Each path is a new rotation, seen through one point. The rows after it are directions, each followed by how far the rotation turns it, in degrees per step (0 if it stays put).
Each turn is a multiple of 5 degrees from 10 to 175, or 0.
Each row of a path follows its step; steps can be skipped.
path 1
step 1: [  4.6 -21.4   1.9  -3.1   2.2  -9.8 -17.0  -4.2 -36.3  15.6 -28.8  11.0
  -7.3 -18.2  41.8 -16.3 -14.7  -8.0  13.2 -19.8   1.6  16.3  -6.7  -9.4
  30.1 -14.0 -10.0  10.0  37.7  24.0  -1.8  31.8  -8.8  -4.5 -52.1   0.7
  -0.3   2.1 -28.1  22.3   1.9 -22.0   8.8  22.7  29.6 -17.8 -24.2  28.5
 -25.3   0.4  29.9   5.8   4.2  -3.8  11.6   6.0 -26.6  -1.3  21.8   5.4
   4.7  -1.1  10.8  25.5]
step 2: [  6.8 -31.2   2.3 -40.4 -37.9   7.0  -4.5  23.9  11.8   2.6   2.6 -15.4
  27.2  -9.1   1.3  -1.8  27.5  22.8   9.4 -19.0   2.9 -41.5   4.1 -36.7
  47.6  -5.3  17.4  -6.5   0.1  -3.2  28.2  25.2 -21.1 -27.6  -0.8  10.0
   7.0  -2.7 -20.5  22.9  -4.5  22.9 -22.2 -10.0   1.8  25.7  10.4 -21.2
  12.4  -3.4   9.2  -6.0 -29.1  -6.1  17.7   8.5   8.3  24.2  -0.9 -20.9
   6.5  15.3  10.1  13.5]
step 3: [-12.8   4.1  -2.4 -23.8  22.9 -21.9   9.5   5.4 -21.3  -2.6  28.0 -21.9
  -1.7  11.2 -11.9 -28.1  13.4 -32.5  -8.1 -22.0 -19.2  16.5   3.0 -31.9
  12.3  23.1  -1.0 -13.7 -18.6 -27.9   6.6 -16.4   1.5  12.2 -10.8  -1.8
 -18.3  43.2  30.6  13.1  29.2  32.8 -32.0   6.6 -35.2 -35.0   9.2   9.0
  33.7  23.2  21.7  -3.3 -22.4  -3.2   7.0  -6.7  15.0  -3.6   6.4   7.6
   9.4   4.5  -9.0  -5.2]
step 6: [ -0.2  26.3 -11.1  26.6  15.7 -12.0  28.8  -9.8  18.8 -21.4  35.7  -6.5
  -1.7  16.4   2.9   0.4 -34.9  -1.9 -16.7  -1.0 -18.5 -11.5  17.0  36.2
  27.3 -24.3  -9.7  14.9 -18.5   0.0   2.8 -17.6   7.0  19.5  -2.6   3.7
  18.8  22.9  11.9  18.1  21.1   3.5 -21.3  -1.6 -33.8  -0.2  -1.5 -11.3
 -17.4 -29.6  -6.9   2.6  -4.4  42.2  -8.8  25.7 -25.1 -10.9   8.8  40.7
 -19.0  14.0  27.7   7.0]
step 7: [ 33.5 -37.8  25.2  25.0 -25.2  16.4  -7.3  16.0  -0.3  11.1 -22.8  29.8
  -6.2   9.7  10.3  -5.1  12.1  -6.9 -18.2   6.2  16.2  39.8 -12.4 -11.3
  11.2 -24.0 -10.3 -19.0 -27.4  -9.3  -9.1 -13.7  27.2   9.3 -19.1  13.1
  19.2  12.7 -12.4 -45.6   1.3 -14.2  17.2  -5.7  -1.7 -14.6  17.6  -5.1
 -39.3 -18.2 -20.3  19.1  -0.5  23.5 -30.2   7.6 -24.7  10.9  23.3   7.4
   7.4  10.0   3.9   2.7]
step 13: [ 15.2  -5.4   1.3 -23.5  11.1  -3.6   7.9   1.6  -8.6  -1.9 -38.7   5.9
  10.4   2.1  35.1   0.6  38.5  -0.3  37.1  -1.8  26.7   5.2 -19.1   1.3
 -17.3 -29.4 -18.3  -1.4  24.2  -3.2  16.9   4.7  -4.9   0.4  -4.7  34.8
 -33.7   1.9 -56.7 -19.1 -30.4  -5.0   0.9  12.6   1.2  14.7  -6.4  13.0
  26.8  -8.6   1.2  20.5   6.2   7.4 -26.1   6.9  -9.4   9.3 -25.5 -20.7
  18.6  13.7  26.4  24.8]
step 14: [-26.5 -22.9   7.1   9.4   2.8   1.9   3.6  12.5   8.1  -0.7  25.1  -9.6
 -41.6  -8.9 -12.3  18.5   6.7  -6.0  18.4 -10.6 -23.7 -19.7  35.5 -31.5
   8.7 -14.0 -11.0   4.7   3.5  -2.1 -20.0  21.5 -27.9 -22.6  -2.2  15.2
 -25.7   1.1   8.6   3.4  23.1 -11.6  -2.3  -7.1 -13.6  -0.7 -21.9 -35.3
  47.6  25.0   1.8   3.9  -9.1  -4.6  18.1  21.2 -19.4   7.4 -48.7 -20.3
   5.4   2.0  17.1  26.2]
step 19: [ 47.2  17.5  12.1  20.6 -12.1 -10.0 -13.0 -24.1   5.7  -5.1   0.8  10.6
  -0.6  18.4  25.2 -16.9  32.3   0.6 -29.6  -7.3 -19.4  15.7 -29.1 -13.9
  17.9 -16.4   9.6  -7.2  18.6  -0.9  33.1  -3.0  49.2 -26.7 -16.6  -7.7
 -18.0  17.5 -24.6   2.1  -3.9 -15.1  13.6  17.4 -26.6 -19.7   8.0 -20.1
 -17.8   9.3  19.7   9.6  -7.1 -14.7  23.6   9.5   9.9   9.5  24.9 -34.0
  -9.6  -0.8  18.5  10.0]
step 20: [-12.8   9.8   2.0 -21.4  -8.7   3.3  -9.5   9.1 -25.9   4.5  17.6   1.4
  -7.3   3.2   9.0  24.6  -7.1  -2.9 -39.5 -27.4 -37.6  -4.4  -7.4  -3.2
  27.6  13.3  17.5   6.0 -10.9  12.7 -17.5   9.8   9.8  -2.2  -2.6  -5.0
  22.7   4.8 -25.3 -13.6  27.0  -9.5   9.0 -57.0   7.0  19.6  -0.5 -32.3
  23.4  -2.7  -6.1  15.4 -42.8  26.3  35.7 -18.7  35.2   2.7   6.4  -6.4
  -2.1  -2.3 -22.7   4.0]
step 28: [ 15.9 -29.5   0.7 -23.7  15.7  17.8 -26.1 -18.5 -32.1 -19.4  -4.5 -13.1
 -30.9  -3.4   1.3  15.2 -13.3 -11.5   0.4  -2.6  -7.6   1.5  -2.2   5.7
 -11.4  -0.2  11.7  40.1  52.1  40.2   9.5  21.9   4.8 -11.4  10.6  -4.5
  16.1  22.1   9.9 -18.2  21.9  -7.8 -12.6   6.5 -13.4  -7.3 -25.2  15.4
  -7.9  18.3  13.1   4.5  33.4 -18.2 -12.9 -18.9  22.0 -11.4   0.6   9.9
 -26.9  22.9  27.3 -28.4]
[ 5.4  5.9  0.8 -3.3  7.7 -0.2 -2.7  4.5  1.1 -2.3 -9.2 -5.5 -1.1 -6.4
  0.9  2.2  5.7 -2.5  7.1 -2.8  3.0 -6.9  5.6  7.3  6.9 -1.1  6.1 11.5
 11.7 -3.4 -1.9  3.2  0.9 11.5 -1.1  3.8  5.3  1.1 -0.4  0.4 -0.8 -3.9
  1.6 -5.3 -3.2  4.4 -2.5  0.3 -2.7 -2.4  0.4 -3.4 -3.5  0.8 -1.6  2.4
  9.4  4.8  0.3  3.6 -0.5 -1.3 -5.8  6.4] | 95
[ -2.0   5.2  -3.8  -6.2  -4.0  -2.5   2.7   1.8  -0.7  -4.1  -6.7  -1.1
  -0.5   3.5  -0.6  13.3  -5.3  -3.0  -4.3  -5.0  -9.9  -4.5  -0.8  -6.0
   8.6  -2.7   3.7  -0.5   0.7  -2.8   2.0   4.4   2.0  -5.4   3.1  -0.1
  -1.8   2.7   0.7  -6.6  -1.1  -3.7  -4.0   7.9  -5.6  -2.3   8.3   4.6
  -1.8  -3.1   3.2  -2.8  -0.3  -1.1  -3.2   5.3  -7.3  -6.8   7.0  -2.3
   7.1  -3.7 -10.7   1.5] | 25
[-9.6 -5.9  1.0  4.3 -1.2  6.7  1.8 -0.9  0.6 -5.8 -0.2  0.0  5.6 -0.8
  3.1  7.7 -2.7  0.9  0.6  6.0  8.3  8.7 -0.8  4.0 -4.9  3.2  6.1  3.6
  0.8  5.8 -1.0 -4.2  2.1  4.0  6.6  0.1 -2.4 -0.9  1.9  4.4  0.8 -7.9
  6.1  1.0 -1.6 -0.9  9.0 -5.8 -1.1 -4.4 11.6  3.4 -1.7  1.9 -7.3  2.1
  0.3 -2.6 -9.3 -3.1  0.6  6.8 -8.8  3.1] | 25
[ 6.3  2.3  7.1  4.3 -6.3 -1.0 -3.1  9.1  2.1  6.0  0.3  1.4  3.7 -2.3
  2.0  3.9  5.4  1.9  1.4  0.1 -9.7  0.3 -4.4  1.8 -0.4  4.2  0.1  3.7
 -1.2  3.6 -5.7  2.9 -1.0 -2.9  2.7 -0.6  3.9 -0.2  4.6 -3.7  1.0 -7.3
 -8.0 -4.8  3.0 13.3 -1.3  1.1 -1.3  5.2  7.9 -6.9 -4.8  0.0  2.6 -7.1
 -9.4  2.1 -9.4 -7.0  4.5  2.7  2.8 -2.2] | 120
[  1.0  -4.1   6.1  -6.9  -5.4   1.3   0.9   0.8  -4.4  -0.4  -1.9   0.2
   4.0   1.6   0.3  -0.7  -9.1   6.8   1.5 -10.0  -5.4  -2.2  -0.6   3.1
  -3.1   1.8  10.3   2.2   1.8   0.5   4.6  -2.3  -7.7   2.1   0.8  -2.6
  -5.6   2.7  -6.9   0.7   2.1   1.7  -1.2   4.0   3.3  11.3  -3.8   0.5
   7.6   0.3   0.2   1.0   0.5   8.9 -10.3   5.2  -0.2  -5.6  -1.3   5.0
 -10.6  -2.8   7.6   2.1] | 95
[-8.4 12.3  1.4  4.4  3.8 -5.2  6.0 -1.2 -1.4 -2.0 -3.1 -0.4  6.0 -4.9
 -3.8  1.3  2.4 -5.4  3.6  0.2  0.5 -4.3  5.2 -4.2 -4.6 -0.7 -4.4 -2.5
  1.9  6.0  3.9  4.0  2.1  0.1 -7.9  1.6 -2.5 -5.8  0.5  5.3 -8.5 -5.4
  6.2  1.0 13.1  3.5 -1.8  0.8  4.0  2.8  1.0  0.2  5.7  7.3 -4.9  1.4
 -2.0 -5.3 -2.1 -0.6 10.7 -5.6  5.3  0.3] | 85
[-4.4  9.9  0.7  2.4  1.1  8.6 -2.1  0.4  2.7  3.4 -1.0  1.5 13.2  5.7
  4.4 -2.5  2.2 -1.1 -9.6  5.6 -0.4 -0.8  0.3 -8.8  6.6  1.2  0.7 -1.1
  2.1  4.1  1.1 -8.1  1.7 -0.5 -2.4 -2.6  3.7  5.2 -0.3 -2.0  5.3  3.0
  5.6 -8.6 -3.0  1.1  3.6  0.7 -1.9  9.5  4.4 -0.7 -6.8  1.8 -0.5  7.9
 -2.9  4.7  3.8  9.5 -4.5 -5.6  3.2  2.0] | 25
